In the data rows, zero lies at 7.5, halfway between 7 and 8.
Some points, one per row:
tensor([7, 10, 5, 5, 7, 7, 5, 5, 9, 5, 10, 5, 6, 8, 4, 7])
tensor([4, 8, 6, 6, 4, 5, 6, 5, 5, 6, 7, 7, 6, 8, 4, 14])
tensor([14, 5, 5, 6, 15, 11, 9, 9, 7, 9, 8, 6, 8, 3, 9, 7])
tensor([11, 6, 5, 5, 10, 11, 7, 8, 7, 7, 9, 6, 6, 5, 8, 8])
tensor([10, 6, 11, 10, 7, 7, 13, 11, 5, 11, 4, 10, 11, 7, 10, 7])
tensor([10, 5, 10, 11, 8, 9, 12, 12, 6, 11, 5, 10, 9, 6, 14, 6])
tensor([5, 9, 10, 9, 5, 5, 6, 6, 9, 6, 6, 9, 5, 10, 6, 4])
tensor([9, 3, 11, 11, 7, 8, 11, 11, 8, 10, 4, 11, 10, 6, 12, 7])
tensor([8, 6, 11, 11, 7, 8, 11, 13, 5, 11, 5, 12, 9, 8, 10, 7])
tensor([12, 4, 10, 11, 7, 9, 11, 11, 5, 11, 5, 11, 10, 10, 13, 7])
tensor([8, 5, 6, 8, 5, 10, 10, 10, 3, 11, 6, 10, 11, 5, 10, 15])
tensor([11, 6, 5, 5, 11, 11, 8, 7, 7, 7, 11, 5, 10, 6, 8, 6])
tensor([6, 11, 10, 10, 5, 4, 6, 6, 9, 6, 7, 11, 5, 13, 7, 5])
tensor([5, 11, 5, 5, 7, 6, 5, 4, 12, 5, 14, 5, 5, 7, 5, 5])
tensor([6, 8, 10, 10, 5, 5, 6, 6, 9, 5, 5, 9, 6, 13, 6, 6])
tensor([5, 9, 10, 9, 5, 5, 7, 6, 9, 6, 6, 7, 7, 10, 7, 7])
tensor([6, 14, 10, 12, 5, 5, 6, 6, 7, 5, 5, 8, 5, 12, 6, 6])
tensor([6, 12, 10, 9, 5, 4, 6, 6, 9, 6, 5, 8, 6, 11, 6, 7])
tensor([5, 8, 10, 10, 5, 4, 7, 6, 8, 7, 5, 10, 5, 10, 6, 5])
tensor([6, 11, 11, 10, 5, 4, 7, 6, 8, 6, 4, 9, 6, 11, 6, 5])
tensor([7, 7, 5, 5, 8, 6, 5, 5, 10, 5, 10, 4, 6, 7, 5, 9])
tensor([6, 12, 5, 5, 8, 6, 4, 5, 10, 5, 12, 5, 5, 7, 5, 5])
tensor([11, 9, 10, 12, 7, 7, 8, 9, 6, 10, 5, 10, 11, 9, 10, 6])
tensor([12, 3, 5, 5, 13, 10, 8, 8, 6, 8, 7, 5, 11, 4, 10, 8])
tensor([4, 8, 6, 7, 5, 5, 6, 5, 5, 7, 8, 7, 6, 8, 6, 13])
tensor([6, 10, 5, 4, 8, 7, 5, 5, 11, 5, 10, 5, 6, 8, 6, 5])
tensor([6, 12, 5, 4, 8, 6, 5, 4, 13, 5, 9, 5, 5, 6, 5, 6])
tensor([10, 7, 5, 5, 11, 13, 9, 9, 8, 8, 11, 5, 9, 4, 8, 7])
tensor([5, 3, 6, 8, 5, 8, 8, 9, 5, 12, 8, 9, 9, 5, 6, 15])
tensor([9, 4, 6, 7, 5, 11, 10, 11, 2, 15, 6, 9, 11, 5, 8, 11])
tensor([5, 10, 12, 9, 5, 5, 6, 6, 7, 5, 6, 8, 5, 11, 6, 5])
tensor([9, 6, 10, 10, 8, 8, 11, 11, 5, 10, 4, 12, 9, 7, 11, 7])
tensor([10, 4, 5, 5, 10, 11, 6, 6, 7, 6, 8, 5, 9, 4, 7, 7])
tensor([11, 4, 12, 10, 7, 8, 12, 11, 6, 12, 4, 10, 12, 6, 12, 8])
tensor([6, 8, 5, 4, 8, 6, 5, 5, 12, 5, 12, 4, 6, 7, 5, 6])
Then 10 other points, each followed by its number:
tensor([4, 8, 5, 5, 7, 6, 4, 5, 14, 5, 8, 4, 5, 9, 5, 5]) 0
tensor([12, 5, 11, 12, 8, 9, 15, 15, 5, 15, 4, 11, 8, 6, 13, 10]) 1
tensor([5, 7, 7, 7, 5, 8, 8, 8, 3, 12, 6, 7, 9, 6, 7, 10]) 2
tensor([12, 5, 5, 5, 14, 13, 7, 8, 7, 8, 8, 5, 11, 4, 9, 10]) 3
tensor([5, 8, 5, 5, 8, 7, 5, 5, 8, 5, 10, 5, 5, 6, 6, 5]) 4
tensor([9, 4, 11, 10, 8, 9, 14, 13, 5, 12, 3, 10, 11, 7, 12, 6]) 5
tensor([6, 7, 5, 5, 8, 8, 5, 5, 10, 5, 11, 5, 5, 9, 5, 7]) 6
tensor([5, 11, 9, 9, 5, 5, 6, 6, 7, 6, 6, 8, 6, 11, 6, 6]) 7
tensor([6, 5, 6, 9, 5, 10, 10, 10, 3, 13, 6, 7, 10, 5, 8, 15]) 8
tensor([5, 10, 9, 10, 5, 4, 6, 6, 10, 6, 6, 8, 6, 8, 7, 5]) 9
Which of these numbered points is nearest to each point below, ignoring the 3 directions in which the first points spread most? Its number follows each.
tensor([6, 8, 5, 5, 7, 6, 5, 4, 11, 5, 11, 5, 5, 9, 5, 6]) > 6
tensor([9, 5, 5, 5, 13, 12, 8, 9, 7, 7, 9, 6, 12, 4, 11, 11]) > 3
tensor([6, 10, 5, 4, 7, 6, 5, 5, 13, 5, 10, 4, 6, 8, 5, 5]) > 5
tensor([4, 8, 6, 7, 4, 5, 6, 6, 5, 7, 9, 7, 6, 7, 5, 10]) > 4
tensor([11, 3, 6, 6, 12, 14, 9, 10, 8, 8, 9, 6, 8, 5, 9, 8]) > 6
tensor([9, 4, 5, 6, 13, 11, 8, 8, 6, 9, 8, 6, 13, 5, 10, 10]) > 3
tensor([5, 11, 10, 9, 5, 5, 6, 6, 8, 6, 5, 8, 5, 11, 6, 5]) > 7
tensor([6, 11, 10, 9, 5, 4, 6, 6, 7, 6, 5, 9, 5, 13, 7, 6]) > 7
tensor([9, 4, 6, 8, 5, 8, 9, 9, 2, 11, 6, 10, 10, 5, 8, 13]) > 7
tensor([10, 7, 9, 11, 7, 10, 12, 12, 6, 10, 4, 9, 9, 8, 12, 8]) > 8
tensor([6, 10, 5, 5, 7, 6, 4, 4, 11, 5, 11, 4, 6, 7, 5, 7]) > 9
tensor([4, 15, 11, 8, 6, 5, 6, 6, 10, 7, 6, 8, 5, 10, 6, 3]) > 2
tensor([6, 9, 10, 9, 5, 5, 6, 6, 11, 5, 7, 8, 5, 12, 6, 7]) > 6
tensor([4, 8, 5, 4, 7, 5, 4, 5, 12, 4, 10, 4, 5, 8, 4, 8]) > 0
tensor([10, 5, 5, 5, 15, 13, 9, 8, 7, 8, 8, 5, 11, 4, 9, 8]) > 3
tensor([9, 6, 10, 11, 8, 9, 13, 13, 5, 11, 5, 10, 11, 6, 14, 4]) > 5
tensor([5, 10, 5, 4, 7, 7, 4, 5, 12, 4, 13, 4, 5, 10, 4, 8]) > 6
tensor([5, 11, 5, 5, 7, 5, 5, 5, 12, 5, 10, 4, 5, 8, 5, 5]) > 5
tensor([6, 10, 5, 5, 7, 7, 5, 5, 13, 5, 9, 5, 5, 8, 6, 6]) > 0
tensor([5, 8, 5, 5, 8, 6, 5, 5, 11, 5, 11, 5, 5, 9, 4, 6]) > 6
tensor([10, 8, 5, 5, 12, 12, 8, 7, 9, 9, 9, 5, 9, 4, 8, 8]) > 8
tensor([7, 5, 6, 8, 5, 8, 10, 9, 3, 14, 7, 9, 11, 5, 8, 13]) > 2
tensor([9, 6, 11, 11, 7, 8, 13, 11, 5, 10, 4, 11, 11, 7, 12, 7]) > 5
tensor([5, 10, 10, 11, 5, 5, 6, 6, 7, 6, 5, 9, 6, 11, 7, 6]) > 7
tensor([9, 5, 11, 10, 6, 7, 10, 10, 6, 10, 5, 11, 8, 10, 10, 7]) > 6
tensor([5, 8, 10, 9, 5, 5, 6, 6, 7, 6, 5, 11, 6, 11, 6, 4]) > 4
tensor([9, 8, 5, 5, 11, 10, 8, 8, 8, 7, 8, 5, 10, 6, 8, 10]) > 3
tensor([8, 8, 10, 10, 7, 8, 10, 12, 5, 11, 4, 10, 11, 7, 10, 6]) > 2
tensor([6, 13, 10, 9, 5, 4, 6, 6, 7, 6, 5, 8, 5, 11, 5, 5]) > 7
tensor([5, 10, 10, 9, 6, 4, 6, 7, 5, 6, 5, 10, 6, 11, 6, 8]) > 7
tensor([11, 6, 5, 5, 12, 13, 8, 7, 8, 9, 9, 6, 9, 6, 8, 9]) > 3
tensor([5, 10, 10, 9, 5, 4, 6, 5, 10, 6, 5, 7, 4, 15, 7, 5]) > 6
tensor([5, 8, 5, 4, 8, 5, 5, 5, 10, 5, 11, 5, 5, 9, 4, 8]) > 6
tensor([5, 13, 5, 4, 8, 7, 5, 5, 11, 5, 11, 4, 4, 8, 4, 8]) > 8
tensor([5, 9, 6, 7, 4, 6, 6, 5, 5, 6, 8, 6, 5, 8, 5, 14]) > 7
tensor([4, 9, 10, 10, 5, 5, 6, 6, 10, 6, 6, 8, 5, 11, 6, 7]) > 6
tensor([4, 9, 6, 7, 4, 5, 6, 5, 5, 6, 9, 7, 4, 6, 5, 12]) > 4
tensor([6, 11, 5, 5, 7, 5, 5, 5, 10, 4, 10, 4, 5, 8, 5, 7]) > 7
